rotation steps, each row followed by its count of steps
The counts run from 0 to 100.
[169  85 154 103 107 162 150 113 126  66 111  93 173 145 145 132 154 124
 127 119 119 112 133  89 140 164 122 175 104 107 108 107 114 159  93 127
 174 113 125]  55
[118 123  66 103 135 147 100 121 175 132 136 129 158 115 124 161 148 143
 115 138  81 120 118 114 153 149 151 144 121 135 120  98 191 108  74 126
 143  78 130]  85
[110  98  98 133 141 158 133 110 108 101  93  91 153 157 209 139 117 123
 160 136 132 125 121  87 151 142 153 154 125 151  72 136 146 129 115 141
 176 139 138]  68
[126  91 166  89 115 126 145 129  86 107 134  70 152 113 111 114 136 127
 102 111 105  94 186 161 150 147 133 172 128  93 138 152 141 154 110 161
 138 129 114]  49
[136 101 139 101 135 151 123 105 169  81 134 170 126 132 142 114 172 120
 131  90  91 145 132 127 132 132 158 157 147 132 170  91 119 171  99 106
 170 130 175]  29
[125  98 151 108 136 142 129 105 152  86 152 169 133 133 137 119 168 108
 118  89  93 134 137 132 126 130 170 147 156 126 175  93 104 166  81  95
 167 136 164]  28
[110 116  75 136 138 155 113 117 151 107 169 128 173 147 148 143 144 127
 121 142  80 102 135  72 119 151 173 139 132 131 102 100 140 122  73 119
 160 100 148]  82
[104  82 185 113 127 137 148 115 118  87  85 124 121 130 161 121 148 108
 140 100 138 137 131 155 186 115 135 183 151 111 146 150 108 158 122 137
 161 159 139]  40
[ 77 110 106 111 140 111 111 119 138 154 145 140 147 132 153 159 118 110
 100 117 109 127 105 153 154 124 179 123 142 130 145 117 173  97  52  75
 149 109 134]  89
[ 91 108  99 114 145 125 135  98  98 127 150 102 169 124 134 182 114 136
 112 155 102 117 174 138 148 154 169 131 135 127  71 142 166  97  97 144
 157 140 106]  76
[107  91 175 110 132 121 129 115 141  87 162 162 142 111 107 137 160 104
 101 100  96 123 141 157 149 125 170 145 165 103 168 108 106 141  74  95
 151 129 149]  26
[105  99 174 100 129 121 126 111 144  98 156 157 145  99  91 151 163 120
  96 104  97 126 149 172 162 130 162 146 164  97 166 109 121 131  80 109
 144 125 139]  25
[115  90 142 123 133 159 141 127 114  90 110 105 117 145 171  82 148 116
 145 100 107 113 158 115 142 117 141 193 143 115 139 154 115 184 136 171
 153 151 161]  43
[ 78 116 121 146 159 149 124 103 142  88 124 182 133 111 144 155 152 129
 138 131 110 144 123 133 182 111 181 149 186 133 106 135 121 122 122 144
 159 155 159]  15
[104 115 137  84 140 128 119 108 152 110 151 157 134  83  77 150 162 144
 102 115  83 132 171 184 162 135 159 147 157 110 154 118 158 133 101 140
 142 123 134]  23
[114  81 151 107 117 121 140 124  85 123  93  69 165 145 185 148  98 109
 121 113 144 118 105 141 175 147 143 148 116 128 109 136 151 109  86  98
 157 121 107]  64
[ 95 104  85 137 125 160 113 137 121 119 100  74 156 133 164 139 123 139
 138 149 110  98 122  90 176 138 138 173 125 125  76 154 161 112 118 178
 137 103 125]  71
[ 97 122 106 106 152 142 102 118 148 123 164 155 126  89  96 124 157 146
 112 116  60 122 175 159 145 129 173 152 161 125 154 132 162 144 114 164
 129 125 157]  21
[118  97 144  83 125 129 107 145 143 139 103 117 107 117 141  92 145 123
 119  73  95 123 120 167 166 120 138 172 132 125 196 127 156 162 107 128
 124 104 154]  34
[119 124  57 112 136 154 105 112 174 124 141 134 160 128 132 151 148 142
 119 141  79 118 127  93 133 150 154 141 121 139 110  96 180 118  81 126
 151  81 140]  84
[ 87 110  84 132 130 148 111 145 108 134 117  68 157 128 159 131 114 139
 127 149  98  92 132 104 173 137 148 164 127 122  84 160 167 106 112 177
 130 103 120]  72
[110 128  73 132 149 162 101 132 151 128 116 153 149 128 176 125 132 136
 133 116  87 129  78 101 144 130 177 134 143 158 117 104 160 120  80 107
 150  93 174]  5
[ 82 114 107 144 140 147 119 123 178 113 101 173 124 136 160 150 150 114
 143 129 126 135  75 107 181  98 162 164 162 129 121 129 138 117  88 115
 155 120 157]  94
[107  90 158  71 140 120 139 112 113 129  91 127 105 122 162 120 128 116
 130  78 126 150 148 193 162 130 146 158 140 136 171 138 160 163 117 119
 153 152 141]  37
[145  87 165  86 123 133 162  95  92  84 140  97 164 135 143 133 135 118
 117 113 117 118 187 140 119 165 149 150 116 115 118 121 125 162  93 126
 174 153 118]  52
[155  95 112  95 113 157 122 141 115 115 114  64 157 149 171  96 128 128
 121 101  95  98 128  98 121 163 130 164  96 126 133 109 155 157  91 124
 148  90 136]  58
[110 123  84 145 142 160 106 135 143 119 128 153 159 138 180 125 134 125
 123 117  91 120  74  90 142 130 179 131 145 148 118 103 143 114  69  98
 154  98 170]  4
[ 77 114 108 119 152 124 128  95 149 134 127 170 136 138 168 166 124 106
 123 118 124 148 100 140 157 117 183 125 151 146 125 116 162 105  68  76
 169 138 146]  91
[110  94 150  67 136 118 130 124 121 144 100 123 103 121 160 102 130 118
 122  75 107 140 145 194 158 124 150 161 138 137 189 137 169 162 110 120
 138 138 147]  36
[127  89 172  89 118 123 150 115  79 109 140  76 156 125 123 121 132 119
 103 108 108  98 191 162 130 152 146 159 123  99 134 148 135 158  99 142
 146 140 114]  50
[ 67 114 128 140 165 140 126 100 128 102 126 181 134 111 148 159 139 125
 137 127 112 149 128 143 175 112 193 142 185 140 114 140 128 115 112 133
 163 162 160]  14
[ 71 134  73 124 154 148 106 133 152 155 123 158 108 116 143 115 134 134
 127 124  86 120 131 146 161 100 173 165 163 136 144 160 181 134 106 161
 131 126 163]  98
